One turn moves each row of this set onto another row. After a few examples, where does it send each row asked below?
varob: [  4 -46  37  24  44  17   5  14  -8  17   6   7 -20   6 -23 -22  -6  29]
bopip: [ 14   1  11  -1  14 -21  14  13 -38 -27 -13  -9   4  22   8 -11   5 -24]
Lin: [ -5  -3   8  24  35   8  30   0   1  15 -16 -16 -15 -25   6 -14 -35 -17]
vulan: [ -5  -6  32  22  11  26   8 -15 -16   1  29  -9 -26 -19   1   5  20  14]
numun: [ -1 -25  31  41  -2 -11  15  14   3 -31 -14  25   0  20 -27 -34   0 -10]
nizes: [ 12 -13  33 -10  33 -42   4   4  -1   2   1  28 -16   7  10   8  32 -14]
rotu: [ 17 -20   9  12 -25   9  -5 -35  12   6  -1  29   6  -1  -7  -7 -17  18]
geziz: [ 12 -12  46  25   6 -25 -21  13 -31 -12  -4  -3  19  -1 -22  -9 -29 -15]
nuvek: [ -4 -21  36  22  -4 -16   6 -33 -10  30  -7  14   6   8  23  -3 -36  -6]
Nup: [ -3 -13  43  19  12  25  15  16   1  37 -19   8  14  -6  11 -26  23  13]
sano: [ 21   9  10  -4  13  14 -11  26 -32  15   5  27 -28  34  -1   3   6 -12]
Vured: [ 17  -8  33   9   1  33   8  27  -3  -4 -26   8   3 -36  15 -32 -28   7]
tave: [ 23  -8 -32  18   8 -29   7   3   1   0 -17  14   9 -16  13  -3  -7   7]
zis: [-12 -16  10   2  33 -29  -6  48   7  22   6  29 -21  -7  16 -20 -16   5]
pak: [ -2 -34  -8  34  20  24   4  -3 -14 -13  -8   2  -5 -29  -2  19  12  -9]
Nuv: [ 11 -23  17   5  19   7 -35   6  -1  42  -7   7  -8  17 -22  18 -21 -15]
Dod: [ 16   4   9  22  30   5 -27  27  12  27 -14  22   6 -24   4  -2 -17 -34]
Kis: [-31 -22  31  28  23  20   4  26 -17  -8  15  18 -29 -32  11  -2  -8 -10]
kila: [ 34 -12  27  19  45  14  -8  19  23  15 -12  -7 -16  18 -10 -18  14 -17]
nera: [  5   8   8  53  -6  15  17  -1 -27   3  -4  21  -2  -7 -37  -9  -8   9]
lomu: [-22 -17  61   7  17 -28  -5  14   6   2  12  -4  11   1 -12 -31   2   0]
fifut: [-13 -14  13   4 -18  26   8  20   7   4 -32   1   6  -7 -32 -10   4   9]
Luv: [ 33  10  21 -10  17 -25  -2   6  -4  -8   1  39 -29 -16  19  11  -2 -20]
tez: [  7 -16  14 -13  -4 -31   3  -2  -1 -21  -1  46 -25   6 -12  15   8  -8]
Vesot: [ 17   9  19   4  -3 -27  -4   6  -6   7  26   6 -10   8 -12 -18  12  39]
vit: [  2 -36  10  -9  10  -3  20   1 -22  -1 -10  31 -18  31  35 -12 -17  -4]
mas: [ 12  10  19  23  -6  16  22 -13  21  10  -6  26 -32   9  17 -25 -32 -14]

Nuv goes to nuvek
bopip goes to sano
kila goes to mas
Where do these go?
vulan goes to Kis
varob goes to Lin
lomu goes to Dod
fifut goes to Nup
Luv goes to tez
tave goes to Vesot

